Input: [126 132 131 121 128 112 104]
Output: 131

Input: [110 102 157 115 144]
Output: 110

Input: [141 126 145 100 137 109]
Output: 126

Input:
[[112 118 124 126 117]
 [148 146 120 147 145]
 [111 133 123 133 100]]
Output: 111

Input: [118 152 138 152 109 129 143]
Output: 138

Input:
[[108 114 129 125 137 139]
 [122 114 136 110 118 111]
 [108 106 122 136 149 134]]
Output: 106

Input: [117 131 108 148 120 155 150]
Output: 108
---
133  124  137  101  145  141  121 ⇒ 141
124  129  123  114   99  110 ⇒ 99
136  113  150  140  127  137 ⇒ 127
118  133  112  151 ⇒ 112
132   99  121  125  110 ⇒ 125
133  139  146  135  121  104 ⇒ 121
119  124  136  150  145  131  142 ⇒ 131
119  117  118  145  152 ⇒ 145
---
[[155 127 132 108 106]
 [143 127 152 157 126]
 [ 99 128 123 148 151]] 123

[150 103 133 141 124 120 141] 124

[[131 123 119 124 135]
 [113 123 119 105 135]] 119

[[115 127 125 119 125 101 124]
 [122 134 134 131 123 136 123]
 [105 128 119 114 114 111 109]] 114

[[111 146 147 141]
 [146 134 118 123]
 [154 118 119 118]] 118

[126 133 135 101 137] 135

[148 123 143 100 146] 143

[[131 136 118 123 135 137 137]
 [151 152 112 109 151 131 138]] 151
---
[139 117 151 145 145]
145, 139

[115  99 141 109 132]
132, 115

[[140 141 107 151]
 [116 114 151 104]]
151, 116

[133 152 148 148 132 142]
142, 133

[116 146 101 110 102]
102, 116

[115 120 151 136]
136, 115

[[129 130 122 136 126 123 133]
 [116 148 120 137 114 119 152]
 [128 113 121 133 136 122 112]]
133, 128

[117 102 137 130 104 139]
139, 117

[[152 121 151 106 117 135 141]
 [122 136 122 129 134 127 122]]
141, 122

[110 143 101 116 118 114 116]
116, 110
---
[[119 117 141 118 139 135 132]
 [116 104 138 116 142 143 130]]
143, 104

[112 115 109 154 121 144]
154, 109

[114 155 103 157 153 147 148]
157, 103

[130 122 112 126 158 108]
158, 108

[108 129 104 110 110 106]
129, 104

[152 147 143 150]
152, 143
---
[[140 122 115 135]
 [119 157  99 123]
 [151 148 108 149]] out 148

[[122 116 145 107 120 115]
 [146 146 139 130 106 111]
 [120 121 146 106 130 106]] out 121

[[127 125 125 139 121 105]
 [128 127 125 137 126 110]
 [126 126 134 122 125 131]] out 126

[[134 142 133 112 119 123 123]
 [130 156 131 122 137 119 135]
 [116 119 111 140 141 132 135]] out 119

[[129 114 118 118 156]
 [133 146 130 133 120]
 [133 139 150 147 121]] out 139

[[143 154 140 128 121 133]
 [142 154 141 128 123 133]
 [111 102 118 125 142 120]] out 102

[[128 128 128 128]
 [137 136 115 123]
 [136 120 153 119]] out 120

[[121 133 114 105 117 124]
 [112 124 140 107 116 143]
 [130 140 129 134 122 127]] out 140
---
[128 140 156 141 137 145] => 128, 145

[[121 141 120 116 141 131]
 [115 141 121 120 133 147]
 [131 113 151 133 126 137]] => 121, 137

[141 151 119 107] => 141, 107

[102 119 131 121] => 102, 121

[[153 141 117 121 134]
 [145 121 124 133 139]
 [129 143 133 110 126]] => 153, 126

[[149 142  99 121  99]
 [141 121 120 120 130]] => 149, 130

[[132 127 142 110 115]
 [116 134 133 133 154]] => 132, 154
---
[134 128 122 149 124 114 123] 134, 123

[[143 140 106 154 145]
 [136 138 120 135 143]] 143, 143

[145 101 130 121 119 145] 145, 145

[137 121  99 136] 137, 136

[[130 128 136 149 129]
 [136 118 141 111 121]] 130, 121

[[103 101 131 124]
 [148 122 135  99]] 103, 99

[[101 133 153 123 135 100 144]
 [155 123 144 128 111 157 127]
 [ 99 133 142 125 102 116 118]] 101, 118

[124 119 118 106 116] 124, 116
---
[114, 158, 141, 112, 109] Answer: 114
[[109, 123, 135, 112], [125, 130, 121, 115], [120, 115, 123, 106]] Answer: 115
[[126, 138, 128, 137, 129], [133, 115, 119, 120, 118], [153, 127, 139, 125, 115]] Answer: 153
[[131, 130, 126, 123, 132, 122, 131], [109, 120, 144, 124, 106, 138, 114]] Answer: 144
[138, 113, 112, 137, 107, 114, 121] Answer: 112
[154, 113, 136, 106, 99, 104, 116] Answer: 136
[[141, 105, 114, 106, 134, 106, 119], [127, 108, 135, 103, 124, 134, 121], [121, 135, 140, 130, 121, 126, 125]] Answer: 140
[[152, 124, 125, 128], [124, 147, 137, 132]] Answer: 128
[118, 118, 129, 116, 104, 123, 137] Answer: 129
---
Input:
[[139 131 116 101 122 138 136 132 142]
 [111 115 148 140 135 124 124 109 129]
 [112 123 128 130 153 149 128 128 135]
 [124 119 142 137 133 107 120 106 125]
 [152 129 112 126 120 112 113 123 124]
 [136 136 121 150 136 137 129 147 113]
 [147 132 115 104 114 127 130 129 137]
 [130 115 139 137 110 119 113 108 128]]
Output: 128

Input:
[[111 117 117 150 139 126]
 [128 150 129 129 149 114]
 [111 128 154 149 145 135]
 [113 118 151 139 149 152]
 [115 154 132 130 145 138]]
Output: 138

Input:
[[125 137 121 119 148 126 116 128 139 134 136 134]
 [128 128 128 133 134 128 128 122 146 125 130 146]
 [110 144 124 126 123 127 136 129 128 119 128 124]
 [129 133 130 105 123 121 117 124 125 132 145 125]
 [116 131 127 146 112 128 127 127 124 121 138 128]
 [138 135 128 121 119 139 143 126 140 133 137 133]
 [125 131 112 127 120 121 128 136 128 138 128 108]
 [126 128 119 150 127 130 118 129 133 127 128 113]
 [127 125 132 119 135 148 134 140 128 132 126 124]]
Output: 124

Input:
[[120 130 113 134 106 133 120 152 126]
 [126 123 130 128 122 126 124 129 121]
 [129 105 124 128 119 114 128 128 110]
 [126 137 129 149 117 121 154 102 138]
 [139 121 139 128 133 120 143 126 114]
 [139 121 145 124 128 114 130 133 105]
 [131 138 130 152 115 126 156 101 141]
 [124 135 135 122 114 130 120 147 122]
 [141 131 130 126 138 137 126 140 128]]
Output: 128

Input:
[[125 146 136 117 135 127 105 140 121 132]
 [102 154 140 110 145 156 123 113 150 140]
 [142 151 108 137 146 134 131 119 154 101]
 [130 135 112 148 135 126 125 143 102 154]
 [139 129 156 132 131 118 126 138 104 127]
 [106 129 127 151 111 150 140 110 140 154]
 [147 105 129 141 140 141 107 118 134 106]
 [141 110 144 130 122 118 154 133 136 134]]
Output: 134
